[[ 1.55 -3.19 -1.94 -0.49  1.61  0.56]
 [ 1.74 -0.32  1.15  1.48 -2.38 -3.87]
 [-3.32 -1.02  0.15  1.22  1.56  1.77]
 [-2.45  0.45 -0.52  3.93 -1.41  1.04]
 [-0.80 -1.70 -0.63 -1.91  1.11  1.12]
 [ 0.34  2.03  1.01  3.11 -0.44  0.27]
 [ 1.27 -2.57 -2.32  1.09 -0.32  4.05]
 [ 0.21  3.44  0.21 -2.90  0.23  0.50]
 [ 0.52 -1.02 -1.58 -1.20  1.73 -4.96]]
=>
[[ 1.27 -2.57 -2.32  1.09 -0.32  4.05]
 [ 1.55 -3.19 -1.94 -0.49  1.61  0.56]
 [ 0.52 -1.02 -1.58 -1.20  1.73 -4.96]
 [-0.80 -1.70 -0.63 -1.91  1.11  1.12]
 [-2.45  0.45 -0.52  3.93 -1.41  1.04]
 [-3.32 -1.02  0.15  1.22  1.56  1.77]
 [ 0.21  3.44  0.21 -2.90  0.23  0.50]
 [ 0.34  2.03  1.01  3.11 -0.44  0.27]
 [ 1.74 -0.32  1.15  1.48 -2.38 -3.87]]

[[-1.61 -1.80  1.42 -0.20  5.43 -1.35 -2.84  0.88 -0.70 -2.52  2.48 -0.57
   0.64  2.07]
 [-0.09 -0.20  0.77  1.70  0.27 -0.50 -1.08 -0.13  1.37  0.49 -0.63  1.45
  -1.82  1.19]
 [-0.12 -0.53 -1.60  0.99  2.95 -2.72 -3.37  1.69 -0.35  1.71 -1.28  3.58
   2.59  2.06]]
=>
[[-0.12 -0.53 -1.60  0.99  2.95 -2.72 -3.37  1.69 -0.35  1.71 -1.28  3.58
   2.59  2.06]
 [-0.09 -0.20  0.77  1.70  0.27 -0.50 -1.08 -0.13  1.37  0.49 -0.63  1.45
  -1.82  1.19]
 [-1.61 -1.80  1.42 -0.20  5.43 -1.35 -2.84  0.88 -0.70 -2.52  2.48 -0.57
   0.64  2.07]]

[[-0.96 -3.78  2.28 -2.52 -1.03 -2.05 -0.74 -2.09 -2.83 -3.05  0.18]
 [-0.43 -1.96 -0.44  0.75  0.32 -1.08  0.06 -0.27 -0.11 -1.13 -0.15]
 [-0.66 -3.38  2.49 -2.87 -0.75 -1.77 -0.83 -2.77 -2.96 -2.89  0.52]
 [ 1.74 -0.53 -1.39  1.64  1.63 -1.56 -0.85 -2.30  1.13 -0.58  1.22]
 [ 0.26 -3.27  0.14 -4.57 -4.12 -2.10 -3.82 -4.05 -4.84 -3.80  0.26]
 [-0.34 -4.23 -1.35 -4.59 -3.63 -0.95 -3.73 -5.36 -5.87 -4.13  0.16]
 [ 0.07  2.68  2.36 -4.98 -4.85  1.06 -1.98  1.01 -2.67  0.50 -0.60]
 [-1.96  0.66  0.87 -4.53 -2.59  3.68 -0.18 -0.52 -4.07  0.27 -0.93]]
=>
[[ 1.74 -0.53 -1.39  1.64  1.63 -1.56 -0.85 -2.30  1.13 -0.58  1.22]
 [-0.34 -4.23 -1.35 -4.59 -3.63 -0.95 -3.73 -5.36 -5.87 -4.13  0.16]
 [-0.43 -1.96 -0.44  0.75  0.32 -1.08  0.06 -0.27 -0.11 -1.13 -0.15]
 [ 0.26 -3.27  0.14 -4.57 -4.12 -2.10 -3.82 -4.05 -4.84 -3.80  0.26]
 [-1.96  0.66  0.87 -4.53 -2.59  3.68 -0.18 -0.52 -4.07  0.27 -0.93]
 [-0.96 -3.78  2.28 -2.52 -1.03 -2.05 -0.74 -2.09 -2.83 -3.05  0.18]
 [ 0.07  2.68  2.36 -4.98 -4.85  1.06 -1.98  1.01 -2.67  0.50 -0.60]
 [-0.66 -3.38  2.49 -2.87 -0.75 -1.77 -0.83 -2.77 -2.96 -2.89  0.52]]

[[-4.73  3.20 -4.29 -1.11 -1.01 -0.43 -3.26 -4.74 -3.64]
 [-4.31 -0.85 -0.56 -1.57 -2.01 -1.08 -1.00 -2.16 -3.03]
 [ 0.66  4.24 -0.59 -0.88 -1.72  1.03  3.43  1.16  0.28]
 [ 1.92 -0.35 -5.37 -5.01  3.27 -2.21 -0.49 -4.44  0.34]
 [-1.28  0.01 -3.05 -3.20 -3.99 -4.90 -4.71 -2.34 -3.08]]
=>
[[ 1.92 -0.35 -5.37 -5.01  3.27 -2.21 -0.49 -4.44  0.34]
 [-4.73  3.20 -4.29 -1.11 -1.01 -0.43 -3.26 -4.74 -3.64]
 [-1.28  0.01 -3.05 -3.20 -3.99 -4.90 -4.71 -2.34 -3.08]
 [ 0.66  4.24 -0.59 -0.88 -1.72  1.03  3.43  1.16  0.28]
 [-4.31 -0.85 -0.56 -1.57 -2.01 -1.08 -1.00 -2.16 -3.03]]

[[-2.77 -3.69  3.17  2.29  3.59]
 [ 4.45  3.17 -3.11 -0.87 -3.85]
 [ 3.55 -0.24 -0.40  2.28 -1.33]
 [ 0.55  1.15 -1.13 -0.55 -1.25]]
=>
[[ 4.45  3.17 -3.11 -0.87 -3.85]
 [ 0.55  1.15 -1.13 -0.55 -1.25]
 [ 3.55 -0.24 -0.40  2.28 -1.33]
 [-2.77 -3.69  3.17  2.29  3.59]]

[[ 2.13 -1.17 -0.02 -0.63  0.01]
 [-1.30  0.44  0.42 -0.16  0.25]
 [ 4.43 -1.13 -2.09  1.39 -1.08]
 [ 4.62 -1.68 -1.46  0.48 -0.75]
 [-1.00 -0.02  0.94 -0.92  0.53]
 [ 1.26  1.34 -3.24  3.90 -1.79]
 [ 1.79  0.01 -1.55  1.51 -0.89]
 [ 4.59 -2.06 -0.71 -0.49 -0.37]
 [ 4.19 -2.34  0.04 -1.37  0.05]
 [-2.41  1.79 -0.79  1.80 -0.45]]
=>
[[ 1.26  1.34 -3.24  3.90 -1.79]
 [ 4.43 -1.13 -2.09  1.39 -1.08]
 [ 1.79  0.01 -1.55  1.51 -0.89]
 [ 4.62 -1.68 -1.46  0.48 -0.75]
 [-2.41  1.79 -0.79  1.80 -0.45]
 [ 4.59 -2.06 -0.71 -0.49 -0.37]
 [ 2.13 -1.17 -0.02 -0.63  0.01]
 [ 4.19 -2.34  0.04 -1.37  0.05]
 [-1.30  0.44  0.42 -0.16  0.25]
 [-1.00 -0.02  0.94 -0.92  0.53]]
